In the rows, zero is written as 128.
Rows swapped in pairs by one turn or mirror: which row each one swaps with
sev: [121 135 133 102  99 140 178 122 107  84 120 132 127 156 147  97 172 124
 158 144]
Velup: [106 106 173  93  92 160 143 136 127  82 138 123 105 137 156 128 140 143
 129 100]
lazok: [145 155 139 117 111 115 165 128 130 135 127 118 111 160 166  99 125  98
 131 145]
zav: [130 116 145 122 133 157 108 138 102 136 117 133 151 151 166 109 135 105
 111 148]
tota: [133  98 148 106 111 154 153 144 147  91 136 128  95 148 156 113 140 154
 139  97]
supa: [107 111 117  94 107 125 137 100 141 131 137 166 164 143 112 123 130 148
 124 125]
lavuz: [140 107 136 132 129 139 154 157 101 105 149 108 123 101 107  78 133 134
 124  93]
fizi: [119 114 163 139 121 158 117 141 102 133 145 133 153 109 139 110 150  97
 109 149]
Nidi: [116 100 135 130 119 149 111 132 112 129 127 110 155 130 171 124 137 108
 114 156]
darad: [130 126 165  95  95 151 129 154 107 104 126 117 150 110  96  72 176 125
 125 102]
pufe: [131  91 181  91  89 148 138 141 120  88 151 146 115 140 147 113 134 140
 137 108]
met: [115 140 161  98 128 104 119 132 151 143  79 123 147 105 115  89 153 141
 144 122]
lem: [115  98 144 133 111 151 125 122 107 137 118 112 163 113 160 115 130  83
 120 132]
fid: [140 110 115 135 126 135 144 148 116 108 129  90 117  96 120 114 114 138
 143  97]
Fom: [108 145 134 110 115  94 161 147 138  85 130 134 126 137 145 115 167 141
 175 120]
Toted: [124 129 136  71 117 125 127 122 125 138 161 153 162 144 122 120 113 154
 118 130]
rarat: [110 118 169  99  95 153 173 159 115  93 136 116 109 122 149 139 143 137
 143 110]
teb: [102 141 157 102 107 105 122 135 159 141  91 110 155 100 126 103 144 140
 126 102]
vimum: [113 122 141 146 105 154 121 141  99 130 137 117 169 126 167 120 144  92
 130 122]
falif: [127 145 145 104 117 148 173 131 110  83 117 114 117 169 139 118 166 120
 155 133]
Pegip: [123 131 153 111 114  95 174 142 111 119 120 143 129 156 163  76 155 111
 147 147]
kor: [125 140 139 114 122 106 162 137 140 141 134 117 118 164 166  81 144  97
 133 144]
Sizi: [133 158 129 119 106  98 166 136 123 118 126 138 140 166 155 106 176 101
 139 128]
pazis: [120 152 150  91 103 119 116 147 133 145  86 121 166 119 117  90 170 133
 118 104]
Fidu: [111 101 125  85  97 110 155 106 146 131 153 144 166 136 128 123 123 139
 132 116]
ruri: [140 111 151 140 108 144 143 162  98 120 138 111 130 112 103  87 127 119
 134  78]
sazu: [128 138 138 128 132 152 118 135  91 135 132 118 151 122 157 133 124 102
 122 154]
nete: [103 139 159  98 110 120  95 148 140 140  97 115 146 118 103  71 140 131
 131 110]
zotuv: [119 116 164 110 130 157 119 149  98  96 101 117 142 110 112  71 168 128
 140 117]
Lis: [132 114 156 139 109 140 145 146 105 109 147 100 122  92 103  95 134 140
 136  87]
maned: [127 124 165 108 120 132 111 176 113 115  96 124 155 124 131  59 153 126
 145  98]
savu: [160 104 145 116 134 147 140 151 128 113 129 121 122 131  93  99 117 121
 147  79]
bero: [123 157 177  85  92 121 121 126 142 152 115 117 138 112 113  96 125 142
 121 122]
datok: [102 149 175  92 109 111 116 128 148 160 121 106 140 107 114  86 149 127
 122 124]
Pib: [131 132 156 130 105  94 168 136 124 115 128 141 133 169 164  79 147  94
 136 121]
Fuzal: [123 111 106  89 127 121 148 138 157 133 158 144 148 138 127 123 133 161
 116 139]
fesak: [131 156 161 103  99 107 110 150 128 145 106 106 163 101 118  92 121 133
 123 119]
Tugan: [105 115 115  82 110 122 140 128 132 126 175 157 158 143 130 132 138 145
 135 137]
mig: [107 111 129 142 112 152 138 130  89 134 115 127 163 125 153 109 138  98
 112 142]
ped: [132 130 136  89 115 153 127 127 118 115  87 115 158 111  90  76 154 144
 145 111]
Govuv: [118 115 131 127 131 160 102 147  98 140 132 119 166 120 141 114 142  96
 122 139]
kefa: [144 112 124 128 129 133 142 138 110 107 140 100 120 116 102  93 111 123
 138  82]
Fufer: [135 140 156  84 119 148 139 144 115 113 103  98 152 128  84  83 150 142
 137  99]
Zimo: [107 135 122  94 114 101 136 116 119 135 158 140 161 124 110 132 129 161
 126 140]
sar: [114 119 113  97 130 121 171 133 125  75 132 132 118 148 128 103 161 154
 158 131]
Tis: [134 131  99 103 118 134 168 142 144  83 119 119 111 151 141 109 173 128
 150 124]
pali: [118 113 144 111 100 145 157 144 150  97 132 138 100 140 150 143 144 152
 144  99]
sed: [103 145 131 118 105  98 162 141 123 107 132 127 109 167 159  98 150 112
 150 148]
giru: [122 108 158 104 117 159 143 140 152  84 137 142  98 126 141 127 154 150
 135 104]
lak: [143 149 146 112 101 101 150 134 138 110 128 143 130 170 175 114 131 110
 138 147]
bib: [119 104 126  97 106 100 120 114 130 130 170 138 169 137 111 116 126 147
 124 136]
Nel: [112 119 113  96  99 120 133 126 151 136 161 143 176 150 130 121 129 158
 138 102]

Swapped with pufe: fid
Swapped with Fufer: falif
Swapped with pazis: Sizi
Swapped with fesak: lak
Swapped with Tugan: Govuv
Swapped with zotuv: sar

Rows swapped in pairs by one turn or mirror: which row each one swaps with
fut: [131  67 144 124 147 107 121  94 140 126 117 120 153 132  99 171 101]
Bas: [148  99 125 157 173 143 148  84 151 135  98 101  82 120 124 122  97]
pok: [144  91 134 131 146 123 150 131 143 158  74 127  75 145 152 147 101]
Zizu: [151 100 126 152 141 127 140 109 157 144  74 136 100 165 166 155  88]
mek: [155 130 114 114 163 119 123 125 106 116 114 167 106 110 104 164 123]
nadus: [153  91 106 114 151 156  96  74 151 116 117 120 138 127 109 155 125]
zazuz: [160  77 102  98 157 140 129 130 142 131 122 127 137 155 156 151 143]
Ralun: [131 108 120 131 169 116 155 121 108 119 124 144 147 144  87 155 148]
gilu: [144  84 137 142 144 134 138 118 155 169  82 145  86 143 155 155  96]
libe: [155 121 162 124 173 122 167 107 162 126  96 115 113 155 124 141  77]
letoz: [152 104 148 159 174 137 126  84 145 124 107 115  93 115 121 122  85]
semaz: [150  89 134 165 174 127 126  98 137 119 100 117  80 108 127 129  99]
damal: [139  86 137 113 150 107 130  98 155 127 104 123 163 141  98 184 105]
Luv: [123 160 133 156 153 107 163 116 147 129  81 135 108 153 117 143 114]
tuse: [129 125 111 122 119 130 141 113 154 158  92 162 118 161 114 107 101]
mefo: [139  91 102 117 160 156 102  79 152 123 115 105 142 123 112 158 131]
Faro: [123 164 135 148 152 110 157 112 141 112  92 139 100 140 120 134 108]
ral: [106 158 135 148 142 132 147 127 148 116  89 134 103 152 117 146 105]
zatoz: [150 127 156 125 184 130 146 109 179 134 114 114 110 158 128 136  84]
nugo: [142  96 118 130 168 150  91  76 160 130 123 124 151 135 103 145 120]
peke: [136  77 116 148 131 119 143 131 157 145  86 129  87 143 159 143 100]
Sepov: [158 111 118 100 158 110 132 129 112 116 118 167 115 104 124 157 120]
gilo: [123 151 119 158 142 101 145 121 152 141  88 130 108 155 102 170 127]
Nofin: [156 115 106 101 159 106 131 129 105 124  98 167 112 112 126 163 115]
moti: [105 107 117 133 152 117 147 105 112 131 115 145 151 135  95 182 130]
ses: [152  81 121 153 172 123 138  94 148 133 104 117  81 104 114 129  90]
Rok: [168  74  97 116 154 136 126 107 136 145 121 127 141 139 152 156 146]
gel: [116 113 118 122 158 121 148  97 118 113 117 161 153 147  89 158 143]
kizo: [122 167 136 136 165 131 169 118 134 133 105 123 111 154 128 137 103]
voku: [139  99 107 102 156 162 100  87 160 123 117 109 142 140 116 131 115]
gen: [172  87 124 101 146 130 116 119 128 153 115 119 145 147 153 151 138]
bamo: [143 103 124 136 156 143 152 121 158 148  89 145  76 162 157 162  93]
duk: [131 116 143 114 161 142 164 111  96 108 110 139 127 164 107 160 139]
Rele: [165  81 104 113 131 113 125 116 114 139 119 113 148 152 139 161 134]
Tisel: [145  97 103 121 171 156 104  83 167 124 125 118 150 137 102 144 127]
far: [139 134 108 126 120 136 143 105 130 154  89 143 101 161 108 103 109]
zolik: [164 102 125 158 164 138 139  82 155 135 101 114  79 124 115 119  91]
Leben: [144  96 135 162 164 135 137  89 144 115 102 108  88 110 118 126  84]
zasi: [121 114 131 117 163 126 153 105 107 106 105 150 153 149 101 168 145]
mazo: [123 165 140 151 170 112 154 119 145 120 102 130 110 137 118 163 107]
luzom: [154  82 110  90 149 129 120 128 135 152 103 124 142 155 137 163 147]
Puf: [111 113 135 133 153 130 156  97 112 123 114 140 161 160  90 155 131]
Rafe: [145  94 121 148 133 143 141 109 154 145  85 127  83 140 172 140  98]
kazag: [134 125 104 113 128 131 142 116 135 158  79 161 122 168 117 112 101]
Muved: [139  96 105 122 163 162  95  86 163 127 114 119 144 150 114 132 134]
tev: [176  76 111 117 160 121 129 108 123 132 110 133 153 159 153 168 132]
kule: [153 115 101 102 158 124 124 116 112 124 110 165 104 109 110 173 132]
novo: [131 136 113 132 124 140 138 111 129 150  93 157 115 165  92 109 107]

Swapped with Rele: bamo
Swapped with peke: zazuz
Swapped with Sepov: tuse
Swapped with Leben: Tisel
Swapped with gilu: gen

Rows swapped in pairs by one turn or mirror: which row each one swaps with
voto: [111 167 136 107 178 137 149 117 150 142 145 112 101 136 110 134]
nilus: [146 157 149 107 145  87 122 126 120 117  97 140 142 124 131 174]
Giti: [125 127 113 115 165 114 162 112 134 107 162 134 103 161  96 146]
mimug: [140 108 173 120 147 110 101  94 129 137 135 115 119 161 145 150]
tid: [120 145 121 112 166 124 100 149 118 137 111 108  90 163 136 100]
git: [144 141 156 120 146  74 151 119 111 128 126 152 128 122 126 174]
ger: [143 112 145 119 148  92 116  92 114 125 138 127 101 150 174 149]
zalum: [151 106 119 132 129 149 119 132 150 164 135 136 125 137  99 134]
pezif: [123 167 110 109 148  95 153 166 129 133 145 119  99 128 104 138]
Gotut: [113 142 102 131 147 110 160 132 140 144 137  95  88 121 116 151]
logi: [129  93  96 127 148 116 125 122 119 121 108 164 134 148 128 111]
fara: [135 161 144 117 123  85 131 107 117 109  95 143 136 118 106 148]
laf: [170 158 140 134 150 112 136 132 116 128  92 152 120 155  91 148]
Kovup: [150 132 147 135 117  69 136 129 101 121 119 119 142 128 137 154]
girar: [128 164 152 122 158  85 130 103 134 117  90 140 148 158 126 140]
Kup: [143 121 102 109 157 129 119 151 117 158 122 133 114 152 122  83]
Lil: [126 115 174 110 147 115 113  93 130 137 129 114 110 147 154 163]
loz: [123 109  94 115 154 144 119 139 132 138 152 133 106 142 128 100]
burul: [147 162 122 113 136 124  91 154 128 140 127 102  86 147 136 119]
puduz: [138  83 120 109 140 129 158 104 127 137 118 148 138 158 140 131]
fen: [125 145 118 118 148 118 153 155 102 135 152 102  92 105 124 132]
Sube: [115 140 111 107 179 123 166 118 103 129 156 114 106 131 109 145]
ref: [130 114  94 109 142 134 131 135 133 153 158 129 126 149 114  94]
Pasog: [112 157 121 107 151 114 106 153 128 133 101  98  94 161 143 112]
kulas: [136 124 163 117 147 120 105  91 126 147 111 141 115 152 164 162]
ruduf: [147 126 114  99 122 157 122 152 135 140 108 131 133 148 104 115]
tal: [156  87 149 109 136 114 110 102 128 145 145 142 148 149 127 128]
fika: [159 161 137 129 134  87 132 127 109 131  99 120 153 152 101 158]
nen: [106 153 104 105 143 125 101 144 142 133 128 108  96 169 142 117]
zula: [166 106 140 139 127 116 103 115 129 151 109 153 146 152 136 132]
lod: [113 153 112 119 150 109 175 114 136 150 141 112  89 123 110 135]
ketu: [113 153 104 106 166 107 162 141 144 141 150 105  98 134 131 154]
Nevek: [164 108 137 122 135 120 113 111 111 154 113 164 153 139 126 121]
mise: [135 140 137 127 132  89 123 115 110 105  89 135 129 109 121 167]

Swapped with Kovup: fen
Swapped with fika: Sube
Swapped with Lil: Pasog

